Each path below is one point turned by a fixed rotation once a step. After each direction that follows a path, write how fast that rotation turns it, in deg/step (0 if it stays still).
Each turn is a multiple of 5 degrees from 10 to 175, or 0.
Each row of a path follows its step; steps can be skipped.
Path 1:
step 1: [-45  -9  -1  33 -30  23  -9   7  10  -1 -10  22  -7  19  15  22   2  22
   3  -8 -15  -7  23 -28   7   6   6  -7 -23  -8  26  27   8   1 -16  17
  -4 -18 -26 -15  -8  -6 -19   5 -15 -12  18 -19  -8  -2  -2  11  32  35
  30   9  21]
step 5: [ -8   6  16  22  16  10 -21  -8  24 -15  16   6  35  -7  -5 -19 -25 -20
  12 -16  35   3   8  13  13 -19  10  11  11 -15  -1 -10 -29  -1  39 -23
  23 -50   1  16   3  20  14   2 -17  -6 -31 -12 -10 -13   5  15  -8  -3
  12  12  22]
step 6: [  4  -7  -5 -13   2  20 -37  14  -9  10 -27 -22   4   8  -4   2  14 -10
   6  38  11  17  11  10  25  16 -17  20 -20 -17 -14  24   0 -17   5  44
 -18   1 -23  17  -5 -11  12  30 -12 -36 -11 -22   7 -20  11 -20  -4  16
 -12 -32  -1]
step 9: [ -7   2   7   7  20  10  -7   5   7   7 -25 -12  -9  -6 -12 -12   0  16
  -6  34   0  33  12   3   9  10  29  13  16   1  -3  22 -13  22  10  36
 -26   2 -27 -41  -7 -19 -15 -55   6   8 -25  -3  18  -8 -24   8  13  20
  23  -3   6]
step 10: [-16 -18 -33  37 -13  29 -17  12   1 -15  21  12 -13 -21  -9 -11  -6   0
  35   1 -19  19  18  10  22  19 -12 -18 -19  13   3   0   7 -12 -18 -13
  18  14  17  -4   6  25   1   3 -14   6 -38  45  12  16   9   3   9 -23
  30  -8  12]
step 11: [-12 -13 -28  11   7 -11 -29  22  19 -19   4 -11  29  23 -37   9 -14  13
  14 -21   0 -10  11   2  15   1 -31  -1  32 -13 -21   0  13   7  17  11
 -16 -25 -26   0  -9  -3 -24   8 -12   6  38 -15 -13  16  25  -9 -29 -20
  -4  22  -1]
step 13: [  8  20  -8  16   4   9 -25 -17  -7  16 -24 -29  13 -20  -1  15  29  -3
  13 -35   2  20  13   9  -2   5  -2 -18  -3 -24  10 -25  -2  -6  -5 -30
  31  -3 -10 -14  22   7   1  -7   1 -41  -9  35 -12 -20   2  34  35  -9
 -10  23   0]
step 20: [ -1 -17 -10   4  -2  24   6  11  28  10 -21   8 -20  12 -12   1 -24 -25
  11  -4 -12   4  13 -19 -13 -27  30 -13  -9  -8  -2  -3  12  -1  41  30
 -32 -38  10  -5  36  -8   5  -4   7   0   2   8  10  18  16  38 -10  -9
  38  -2   8]
step 21: [ 21  -9  12  40 -36  24 -25 -10  -9 -21  12 -20   1 -15 -23 -18  15 -30
 -13   9  19  10  -3 -12  22  14 -45   2  14  -5 -19 -15   5  36  20  -7
   5 -14   1 -17 -10  10  24  -5   3 -23 -11  18   2 -22  -3   5 -25   3
  -7 -12  18]
step 24: [-10  18  18  33   4  24  -8 -17 -41  -4   9   6  19 -21  -4  20  25  28
 -36   6   8  22  30  -7 -12  16  20  19   9  -3 -17  21   8  15   4  -2
   0 -16  -3  29   1 -15 -12  -8 -32 -27   0  -6   3 -16  17  13  -1   7
   8  16  38]
step 25: [  7 -32 -27 -13  52  10  -5  -4 -22   9  -3 -22  -3 -18   0  -2   4 -10
  -5   6 -13  20  42 -23  -7  -3  -7 -18 -13   2  12  -2 -23   1  -2  33
   1  -4  -4 -17 -36  -4   5 -14 -29  19 -13  14  19   4  11  -2  11  -9
  10 -23 -44]
Speeds:
[  8  -2   0 -10  -2   9  -5   3  -2  -1  -5  -5   1   1   6   2  -1  -3
   1   5  10  -5  -5   3  -7   2  -1   8   8  -4   8   0   0  -1   2  -2
   8  -6   2   2   5   3   4   8   4  -5   2   4   3  -3   0   9  -3   6
  -4  -2   1]  45
[  9  11  12   2  -1   0  -7   8  -5  -7   6   2   7   0  -1  -2   1  -1
   2  -3   6   3   5  -1  -4   2  -5   3  -4   1  -6  -3  -2  -7   3  -1
   0   7   1  -2   0   3  -5   3  -5   1   7   3  -1  -3  -7   4   0 -10
   0   3   3]  135
[ 3 -1 10  2 -3  2 -2 -3  5 11 -4 -1 -1  5  0 -4  2 -2  2  2 -7 -5  9 -4
 -7  2 11  1  3  1 -6 -5 -3 -2  3 -3  9 -1 -4 -2 -2 -2  4 -5 -2  0  0 -6
 -2 -7  6  2  3  3  9  2 11]  95
[ -4   0   5   5  -3   6  -2  -3  -6  -6   1   4   0  -1   3  -3   5   0
   0   1  -3  -2  -8   0   4   0   1  -7   0   0   3   0   3   3 -12   3
  12  -2   1   1  -7  -7   1  -6  -9  -1   5  11  -1   0   0   6   7  -2
  -7  -5   9]  125
[  2   1   1  -8   3   4   3   3   3  -8  12  -3  -2  13   4  -2  -3  -1
  -2  -4  -6  -2   3   0  -4   0  -5  -6   6  -3   6  -3   3   8  -2  -3
   5   1   2  -7 -11   6  -3   2  -5  -2   5  -7   4   0   0  -9  -1   3
   4   3  -3]  100
Path 2:
step 0: [ 11  10 -44 -39  22   0 -13   1  -2  -2 -10 -21   1  -3 -12  28  22  -5
 -10   8  -3 -35  18 -10 -27 -11  -9 -26  14  18  -4  21  -1  21  29  11
  16   6  16  -8  17  -1 -10  -2  30 -11  -6 -22  -8   9  11  -8   2  16
   5  26 -10]
step 1: [-28   5  -9 -11  -5  -4  12  21 -21  16   0  -4  27 -19 -12  -2  -3 -19
 -21  40  39 -22 -28   3 -13   0  18  -5  27   4  22 -15  16 -20 -19  -8
 -28  -4   6  19  -8   1   4 -12  12  15 -33 -15  -3  18 -13  -3  -6 -16
 -12  14  -8]
step 3: [ 26 -17  18   3  -7   6 -32  -4 -13   7  22   1 -23  28  32 -17   4  -6
   7 -12  -5  -8   2  -8 -25   0  20  25 -23  -8  10  28 -29  -6   2   2
 -10  -9 -11 -17 -22  48  -2   0   3  35   2 -20   0   6  -1 -13   4  12
  18   0 -10]
step 6: [  6  18 -21 -15 -11 -12  -2  12   7 -33 -15  -2  -5 -18  26 -29  -3  -2
   7   6  26   8   7  37  15   4 -42  -7  -8   1 -16  -2  -8   4   8 -16
  17 -33 -13  13 -19  13  -2   3 -11   6  14   2  -3  19 -40   1   0 -18
 -35 -14  10]
step 8: [ 17   6   9  19   4 -40  -8   6  20  -4   0 -17 -12  -6 -21  17  12   2
  25 -24 -31  -9  -4 -17   7 -11  12  -7  -6 -23 -21  -7 -13  10  15   7
 -37 -22 -21  -1  24 -16  -9   3  29  -3 -17  -1  32 -22 -13 -10  -9 -14
  27   7  16]
step 9: [  0 -24  -8  27   1 -19   3  -9   6  -7  48  13 -16 -36  28  19   0  -6
 -11 -18  12   2   6 -13 -23 -19  -4  -2  21  17   3 -15  31   5   6 -10
  -6 -12  15   2  27   4  -3 -13  -4 -43  10 -22  -2   0  18 -15  -8 -18
 -12  16   2]
step 13: [ -9 -21  18 -49  16  -9  -3   6 -27  30   8 -19   8  13  -8 -19 -36 -18
  -8  -5 -23 -15  19   0 -32 -26  15  16 -34   4  -5  30   3   6 -18  11
  14   1  -4  -6   9 -12 -17  -7   5  -1 -19 -24   3  -7   4  11   3  -6
   0  -8  16]
step 14: [-10   1  13  23  -6   1  -3   1  22  25 -14   5   6  13  24 -36 -24 -21
  -4  10  27  11 -29  -9 -21  -8   0  22 -26  20   1 -14   1 -20 -32   4
 -11 -26  -4 -19 -13 -37  11   1   6  -5  18  12 -13   3 -15 -22  12   9
   3  25  -2]
step 17: [-19  22 -27 -12  11 -10  23  15  19 -10  25   0  16 -18  -5  23  -4  -2
 -46 -12  -4  11   4  -8  -5  16   8 -17   7  12 -48 -20  14 -10  -4 -17
   9   1 -14   7  -8  -9  24  21   5  14  -3   6  39 -13 -25  12   6   3
   7  -9  -9]
step 24: [  9  -6  20 -11 -30 -15  -4 -27 -17  27  -6   6  -4   7   4 -18  -6  -4
   7 -13  26   5 -40 -12   6 -14   6   5  14  -9  -5  12  22  -6  13  28
   0 -45 -25 -29  -6   9 -21  -8  -6   9 -15  20  17  -6  -5 -22 -14 -14
 -27 -11  16]
step 25: [  1  17  13  17   6  -4 -17   5   5  11  17  31  -3  21   0   6   2 -23
 -29 -28   8  52  10 -12 -18  -7 -21  29   4 -23   7  24 -23  -2   8 -24
   8 -12 -27   4   3  -6   3  21   9  -6  12  -8 -11 -28  17  13 -20  -7
 -12   3  12]
Speeds:
[  8  -8  -7  -9  -5  -4   2  -5   0   4  -2 -11  -4   6  -5   0  -2  -5
   5  -1  -8  -5  -4  -3  -4   1  -8  -5   0  -1   0   2  -6  -1   5   8
  -7   0  -3  -6   3  -2   1   6  -5   3   0   4  -1   4   5  -4   6   0
   0  -3   8]  135
[ -4   0  -2 -14  -9  -5   5   1  -2  -3  -3  -1   7  -4  -4   2   9   2
  -1   1   4   0   4  -4  -1  11   0   5  -4  -2  -2  -6   3   6   1   1
   4  -1   3   4   6   3  -7   1  -2  11   3   4  -1   0  -5   6   4   2
  -6   9  -3]  65
[ -1   2  -6   1   0   3  -1  -1   0   1  -2   1  -6   0   1  -4  -1   6
  -8   5 -11  -8   2  -3 -11   3  -4   3   0   2  -2  -7  -4   3  -4   2
   0  -4   2   0   1  -7  -6 -11  -5   1   5  -5  10  -9   5  -1  -1  -8
   4   0  -8]  80
[  3   3   6  -1  -2  -1  11   3 -10   4   3   1  -1   1   6   0   0   9
   4  -1  -2  -8  13  -4   0   1  -4  -1  10   3   4  -7   1  -5  -3   0
  -3   0   1   0  -5   2   3   7  11   2  -2  -3  -2   4   7   2   5  -2
   5   4  -1]  40
[ -3  -4   5   3   1 -14   0  -7   2   3   4  10  -7   8  -8   5  -3  -1
   5  -2   4   1   7  -1  -1  -1   0   1  -3   1   1  -3  -5   4  -2  -2
  -7  -1   1  -5   1   4   6  -4  -8  -3   6  -2  -8  -5  -1  -3   6   3
   1   7  -8]  65
[ -2   6   3  -6   5   6  -3   3  -3   4   0  -2   5  -3  -5  -3  -3   5
  -7   2   1  -4  -3   0  -2   5   8   2   0  -4   8   5   4  -8   6   4
  -5   1  -7  -9   4   8  -2  -9  -1  -4   8  -4 -10   2   1  -3   6  -3
   2   5   4]  35
[  5   1  -2  -5   7  -7   0  -5   3  -2  -3  -3  -6  -2   7  -3   2   8
   1  -5  -2   0 -11  -1   3   7   5   5  -3   2 -10  -9   2  -5   4  -1
   4  -2   0  -5   3   0   1   7   5  -6   1  -1  -4   6  -2  -7  -4   1
   5  -1 -12]  120
[  0   3   2  -1  -7  -1  -4  -5   0  -1   1  -6  -8   1   7  -2   5   1
  -7  -9  -2   1   2  -2   2  -6 -10   1   1  -4   3  -4  -1   5   8   5
   1   1   7  -1  -5  10  -1  -5   3  -6   6 -10  -1   0  -4   1  -7   6
  -9   1   5]  115
Path 3:
step 1: [-25  25  -3  35   3 -17  24  -3  25  -3  14   4  -6  -4  18  15  -5   7
  -6  -2  -5  35   7  11  -2   4   7  25 -13  -2   6 -14  19 -11  -8 -10
 -26   2 -36  -7 -16  -9  11 -19  20  30   3  -6  25  19   5  24 -23  -9
  20  55  11]
step 2: [ 15   0  10  16   2 -13 -15   2   3  14   7 -20  -6  -3   3  46  10 -15
 -34   4 -36   7  12 -16 -30 -22 -15  34   0  15 -18  -2  -3 -16 -10   2
  -7   7  35  14  20 -10  33 -24  12  10   6  15 -10  27 -23 -10   4  28
  -4 -10  28]
step 5: [  7 -18  12 -14 -23   8 -24  21  -3  -4  -7 -20   3   9   1 -13  19 -18
   3   1  17  21  19  14 -28  22  18 -33  -5 -20  -7 -27  -3   4 -13  22
  10 -18  25   9   8  -4  19  -4  12  24  27  34 -11   7 -17 -23  45   7
  20  23  11]
step 8: [ 25 -29  12   9  -2   4  -9  -9 -12   1  -3  40   8   2   6  18  35   3
  -1  -6 -25 -15  -3  -3 -49  23  -4  -7 -26  14   9  24  13  25   8   8
 -11   4  13 -29 -25   8 -12  13  -6   2  24 -25 -15  11 -32   4  22   5
  20  22  10]
step 13: [ -4  13  25 -18  14   6  35 -34  -4 -15 -20   2   1   2  -8   7 -14  11
  17  -5 -33  13  -9  41 -11  -5  37 -39  -4 -10  -9   3  -4  26 -30  12
  -1   6   3 -11   6   2 -38 -10   6   3 -37 -16   9  24   2 -14   2  -2
  17   4  -5]
step 15: [-18  10   3 -10 -31   0  14  17  11  -8   5 -16   0   6   3  18 -24  13
 -21   9 -58   3  -7  -8 -24  -4  10  -2 -10   8   9  -7 -28  -4   3   2
 -40  -2  46  18  -2 -14  -9 -25  14 -37   5  28 -11  11  -1 -18   2   2
  -6 -14 -24]
step 18: [ 23   5  20 -19  14 -17 -17   2  16   8  24 -14   9 -19  10   3  17  22
  -5  24  25   3  -4  -6 -44   7  35   7 -27  -5 -11 -52   4  16 -19   2
 -13  12  14  17  -8  -2   0 -10  -5   7 -10  22 -26  12  14 -25   1   6
  -4  30 -19]
step 20: [-23   3   4  -8 -20  -2 -19 -10  28 -33  13   9  -6  20 -12  -9 -16 -12
  37 -11   4  39  -1  14 -24  17 -11  16  -8  35   5 -32 -11  12   5  12
  30   3  34   6  -6 -12  24   7  -1  27  22  19  -1   7 -15 -25  10  14
   6  10  15]
step 21: [ 22 -28  15 -17  -2   0  -9  -6   6 -26 -16 -15  18   0 -14  -6 -13  -5
 -24  18   0 -33  -5 -33 -31  43   7   6 -16  16  36  17   3   1 -23 -17
 -11  22  -4   7 -14 -36 -10  15   9  13  11  -2  11  25 -18 -11  24 -18
  11   5  11]
step 22: [-21  11  11  20  -4  -6 -11  17  23 -27   5  -3  -5  13 -18 -11  37 -21
  11 -17  12  13 -14  -2  12 -38   1  -9 -13   0  24   7 -22 -26  -4 -35
   0 -23   1  31 -25 -14 -23  16  29  23 -18  -7  -3 -11 -14  -6  15 -16
  32  -4  15]
step 24: [ 20   8  10  22  -3 -33 -20  15 -11  16   9 -15  14  -1  12 -42  18  30
 -11 -24  -1 -28 -27 -16  -3  -8  -2 -13   5  18  -7 -22   7  21   3 -21
 -13  -8 -11  -4 -30  19  -6  24  16  -3  33  17  12  11  -6   4  30 -30
   8 -21   1]
Speeds:
[ -6 -13  -3   2  -3  -1  -9  -6  -2   5  -2  -5  -1   4  -6   4   1   6
   1  -5  -4   3   3   3  -3   3   0   6   9   0   4   2   4  -2   1   5
   0  -2   4  -1  -1  11  -1  -1   0  10   3  -4  -3  -7   3  -4   6  11
  -3   1   4]  120
[  2   0   7   1   6  -3  -1  -2  -1  -5   2   1   1   2   1  -3   4  10
 -11   5   4  -1   1  -2  -1  12   2  -4   9  -3  -2  13  -1  12   0   1
   2   3   0   1  -1   4  -5  -3  -1   3   4   0   4   0   5   2  -5  -5
  10   5   0]  140
[  3  -2   0  -1 -12   3   4   4  -3  -1  -3   4  -6   2  -1  -8   0   1
  -3  -1  -8   0   8   2   8  -5   2  -4  -1  -5  11   2   1   1  -7  -9
  -3   1   4   2  -9   5  -6   4   3  -8   9   0  -1  -3  -3  -2  -1   4
   6   3  -3]  45
[-2  4  7 12 -7  4 -1  4 -9  2 -3 -5  5 -5 -1 -7  2  3  5  1  5  4  1  7
 -1 -1  1  4 -7  1 -1  7 -1 -2  1  7 -4  3 -1  6  1  3 -2 -2  1 -4 -3 11
 -2  4 11  6  5  3 -1  7  1]  80
[ 2  3 -4 -1 10 -1 -4 -5 -1  4 -2 -2  8 -3  0 -7 -1 -8 -5 -7 -6 -1  3 -7
  2 -1  1  3 -5  0  5  3  4 -3 -2 -9  6 -4 -2  9  0 10  6 -7 -5 -1  1  2
 12  2  4  4  4 -2  0 -3  4]  145
[ -2   0   6   2   1  -5   0 -10  -3  -1   0   1  -7   0   5 -10 -10  -3
   5   6   0   1   4   8  -4   5  -1   2   0  -4  -1  -7 -10   4  -2  -3
   1  -1  -9   2  -1   0  -1  -8  -9   3   2  -6  -2   3  -7   4   7   6
   1  -2  -4]  55
[-10   2  -3  12  -4   2   0  -5  -1 -11  -6   5   4   8   1   4   0  -8
  -5  -1   8  -4  -5  -2   3  -2   0  -1   0  -3   1  -4   0   0  13  -8
   1  -6  -3  -4  -8   4   2   0  -3   2   1  -1  -3   1   7   0  -8   3
   0   2  -2]  135
